fonel: [-0.564,  6.328, -0.154,  0.380, -3.114, -3.243, -3.283, -2.346, -3.628,
 -3.985, -3.043, -0.099,  4.610,  5.134,  6.037,  1.457,  3.223]
lugad: [ 1.656, -0.191,  0.514,  0.061, -0.527, -3.443,  4.353,  1.486,  2.745,
  1.952,  1.000,  0.133, -4.052, -3.831, -4.438, -1.449, -0.862]
Fedu: [-2.334,  2.931, -0.692, -3.077,  2.772, -0.479,  1.302, -0.564,  6.328,
 -0.156,  0.380, -3.114, -3.243, -3.283, -2.346, -3.308, -0.130]
rop: [-2.334,  2.931, -0.692, -3.077,  2.772, -0.479,  1.302, -0.564, -2.496,
 -0.156, -1.190,  2.655, -0.776, -0.514,  0.478,  2.333,  1.930]
bogib: [-2.334,  2.931, -0.692, -3.077,  2.772, -0.479,  1.302, -0.564, -2.496,
 -0.156,  0.380, -3.114, -3.243, -3.283, -2.346, -3.308, -0.130]
Goro: [-7.990,  2.542, -4.771, -8.137,  3.519,  3.768, -1.374, -6.505, -7.484,
 -4.520, -4.791,  5.144,  2.927,  4.674,  6.118,  6.114,  7.073]
size: [-7.990,  2.542, -4.771, -8.137,  3.519,  3.768, -1.374, -6.505, -7.484,
 -4.520, -4.791,  5.144,  2.927,  4.674,  6.118,  6.114,  7.073]
17
asked: [-0.564,  6.328, -0.156,  0.380, -3.114, -3.243, -3.283, -2.346]
Fedu
size: [-2.334,  2.931, -0.692, -3.077,  2.772, -0.479,  1.302, -0.564, -2.496,
 -0.156,  0.380, -3.114, -3.243, -3.283, -2.346, -3.308, -0.130]
17

Kuni: [ 0.285,  0.285, -5.016,  0.749,  0.285, -2.297]
Munu: [-0.391, -0.777, -0.939, -0.957, -0.901, -3.159]
faz: [ 0.428, -0.704,  0.034, -1.449,  1.445, -0.687]
rino: [-0.391, -0.777, -3.269, -0.957, -0.901, -3.159]
teki: [ 0.747, -0.484, -0.287,  0.627,  0.521, -0.069]
bipak: [-1.025,  0.576, -8.815,  1.723, -6.013, -3.658]
size: [ 0.428, -0.704,  0.034, -1.449,  1.445]
5
count Kuni: [0.284]
0

nofa: [ 1.251,  1.251,  1.251, -1.412]
vure: [ 3.949,  0.623, -4.453,  1.279]
mifir: [ 7.586,  7.083,  5.341, -5.697]
lak: [-0.836, -3.262, -4.004,  5.987]
bif: [-6.634, -2.004, -4.483, -7.701]
pavup: [-3.262, -0.836, -3.428,  6.736]
saf: [-3.993, -4.485,  0.571,  0.571]
dufos: [ 5.445, -0.836, -3.428,  6.736]
size: [ 5.445, -0.836, -3.428,  6.736]
4
count nofa: [1.252]
0
size: [-3.262, -0.836, -3.428]
3
count saf: [0.572]
0
asked: [-3.262, -0.836]
pavup

tek: [ 4.449, -4.094, -3.806,  0.846, -3.004, -3.806,  3.429,  8.415, -5.614,
  0.846,  4.704, -3.806,  0.846]
Mava: [ 3.040, -6.662, -5.862, -4.703, -2.577, -3.325, -0.620,  1.486,  1.764,
  5.576,  1.605,  4.950, -2.763]
Kamut: [-3.684, -2.465,  4.704,  8.415,  3.429,  6.130, -8.238, -3.442, -3.004,
 -5.162, -5.614, -3.806, -2.317]
pibi: [ 4.149,  0.420, -9.122, -2.744, -3.807, -5.389, -3.442, -8.238, -3.004,
  3.677,  0.821,  4.741, -4.129]
size: [ 4.449, -4.094, -3.806,  0.846, -3.004, -3.806,  3.429,  8.415, -5.614,
  0.846,  4.704, -3.806,  0.846]
13
size: [-3.684, -2.465,  4.704,  8.415,  3.429,  6.130]
6
count tek: [-3.807]
0
asked: [ 4.704,  8.415,  3.429,  6.130, -8.238, -3.442, -3.004, -5.162, -5.614,
 -3.806]
Kamut
asked: [-8.238, -3.442, -3.004]
Kamut

totu: [-2.236, -2.516, -1.275, -3.075, -0.814,  1.845,  1.574,  0.632,  1.466,
  6.189, -2.172,  0.452,  1.348,  0.354,  4.858]
Mus: [-0.170, -4.908, -2.134,  1.154, -3.916,  3.193, -2.090,  0.107, -2.134,
 -1.921,  2.895,  2.895, -1.869,  0.696,  2.111]
pudaz: [-0.280, -2.247,  3.574, -3.367, -1.145,  2.719, -3.704, -5.067,  0.204,
 -1.590, -1.396, -1.166,  3.121, -6.383,  1.993]
mevev: [-2.425, -4.424,  2.812,  1.831,  0.725,  5.192,  2.644,  3.659,  2.452,
  2.781,  1.671, -1.167, -0.733,  1.661,  2.586]
Toti: [-1.456, -1.057,  4.956, -3.058, -1.902,  1.786, -0.127, -1.229, -1.959,
  2.287, -2.172,  1.118,  4.979, -1.907,  1.518]
vom: [ 0.965, -1.988,  3.212,  4.958,  0.956, -2.323, -2.523,  2.603, -4.678,
  3.877,  6.871,  3.644, -1.886,  0.210, -3.618]
risof: [-2.133, -1.002, -0.505, -2.480,  2.365, -2.599,  0.115,  1.687, -2.101,
 -2.568, -1.145,  2.351,  2.607, -2.973,  0.891]
Gesu: [ 1.910, -1.002, -0.505, -2.480,  2.365, -2.599,  0.115,  1.687, -2.101,
 -2.568, -1.145,  2.351,  2.607, -2.973,  0.891]
benu: [ 4.519, -3.815, -1.285, -1.329,  2.005,  1.522, -1.586, -0.728, -0.801,
  2.801, -0.054,  3.411, -3.048, -1.776, -2.175]
Ziru: [ 0.965, -1.988,  3.212,  4.958,  0.956, -2.323, -2.523,  2.603, -4.678,
  3.877,  6.871,  3.644, -1.886, -0.533, -3.618]
tavim: [-1.221, -0.872,  1.867,  3.837, -1.159, -1.202, -1.489, -0.418, -4.956,
 -0.763,  4.632,  2.160, -3.371,  2.321, -1.197]
count Mus: [-2.134]
2
size: [ 4.519, -3.815, -1.285, -1.329,  2.005,  1.522, -1.586, -0.728, -0.801,
  2.801, -0.054]
11
size: [ 0.965, -1.988,  3.212,  4.958,  0.956, -2.323, -2.523,  2.603, -4.678,
  3.877,  6.871,  3.644, -1.886, -0.533, -3.618]
15
size: [ 1.910, -1.002, -0.505, -2.480,  2.365, -2.599,  0.115,  1.687, -2.101,
 -2.568, -1.145,  2.351]
12
size: [-2.236, -2.516, -1.275, -3.075, -0.814,  1.845,  1.574,  0.632,  1.466,
  6.189, -2.172,  0.452,  1.348]
13

vab: [ 4.501,  1.544, -0.216,  7.477, -1.237,  0.494,  3.417]
nuz: [ 0.868, -4.388,  6.454,  1.561,  0.689, -5.742, -3.485]
Suma: [-1.956,  2.358,  1.502,  3.374,  2.493, -2.718, -3.931]
tiza: [ 0.765,  1.859, -4.706, -5.138, -0.254,  7.245,  5.766]
Feper: [-2.945, -1.433,  1.679, -1.027, -0.618,  5.796,  0.546]
fipa: [-3.514, -5.222,  0.546, -1.755, -2.584,  0.809, -0.702]
zozun: [ 0.765,  1.859, -4.706, -5.138, -0.254,  7.245,  3.752]
tor: [-2.718,  3.374, -1.956,  2.358,  2.493,  1.502, -3.527]
asked: [-2.718,  3.374, -1.956,  2.358,  2.493,  1.502]
tor
size: [-2.718,  3.374, -1.956,  2.358,  2.493,  1.502, -3.527]
7

tomi: [ 2.727,  0.035, -0.994,  1.507, -1.473,  2.354,  2.704, -0.396]
mivem: [ 0.018,  0.035,  5.155,  1.830, -0.100, -6.115,  6.895,  2.233]
riro: [ 3.178,  0.035, -1.356, -0.558,  1.506,  1.506,  1.506, -1.356]
kig: [ 1.372,  2.785,  0.091, -2.604, -1.473,  1.884,  1.506,  0.042]
count riro: [1.507]
0
asked: [ 1.506,  1.506, -1.356]
riro
asked: [ 0.018,  0.035,  5.155,  1.830, -0.100, -6.115]
mivem
size: [ 1.372,  2.785,  0.091, -2.604, -1.473,  1.884,  1.506,  0.042]
8
size: [ 0.018,  0.035,  5.155,  1.830, -0.100, -6.115]
6
asked: [ 1.506,  1.506,  1.506, -1.356]
riro

sobil: [ 3.520,  2.966, -1.928, -6.163, -5.630, -1.482, -2.485, -2.254, -0.596]
nak: [ 7.338,  7.338, -4.697,  7.338,  7.339,  1.291,  1.339,  0.561,  7.338]
ker: [-2.124, -4.697,  7.338,  6.067,  2.826,  2.919, -0.909,  1.929,  1.955]
asked: [-4.697,  7.338,  6.067]
ker
count nak: [7.338]
4

bof: [-0.003,  3.214, -3.527, -3.527,  9.277, -3.527, -3.119]
Maf: [-0.003,  3.214, -3.527, -5.941,  9.277, -2.241, -3.119]
Kad: [-0.946,  8.180, -2.031,  7.656,  4.200,  0.671, -2.342]
asked: [ 3.214, -3.527, -5.941,  9.277]
Maf
count bof: [-3.527]
3
count Maf: [-2.242]
0
asked: [-2.031,  7.656,  4.200,  0.671]
Kad
size: [-0.003,  3.214, -3.527]
3
size: [-0.946,  8.180, -2.031,  7.656,  4.200,  0.671]
6

tofum: [ 2.957,  2.755, -5.617, -5.617]
kepeb: [ 2.755,  2.755, -3.809,  2.755]
saduv: [-5.616,  6.389,  2.704,  2.346]
asked: [2.957, 2.755]
tofum
count kepeb: [2.755]
3
size: [ 2.755,  2.755, -3.809]
3
count tofum: [-5.617]
2
size: [-5.616,  6.389,  2.704]
3

vabe: [ 0.838, -0.753,  0.755, -0.841,  1.156,  1.434,  2.635, -0.620,  1.268,
 -0.640]
movan: [-1.559, -1.646, -1.646,  2.293,  1.240, -1.559, -1.646, -1.559,  1.335,
 -1.559]
dizi: [-3.260, -0.753,  0.755, -1.645,  1.156,  1.434,  2.635, -0.620,  1.268,
 -0.640]
tez: [-1.757,  2.745,  1.345, -2.764,  1.153,  1.096,  1.120,  0.659, -4.576,
  2.703]
vis: [-1.641, -3.383,  1.811, -0.359,  0.434,  1.783,  0.102, -0.080,  1.130,
 -3.163]
Kom: [ 0.838, -3.229,  1.545, -1.543,  1.654,  1.539,  1.669,  1.311, -6.911,
 -0.311]
tol: [ 1.687, -0.204,  1.565,  3.161,  1.040,  1.929, -2.726,  1.247, -3.411,
 -0.316]
count movan: [-1.646]
3
size: [-1.641, -3.383,  1.811, -0.359,  0.434,  1.783,  0.102]
7

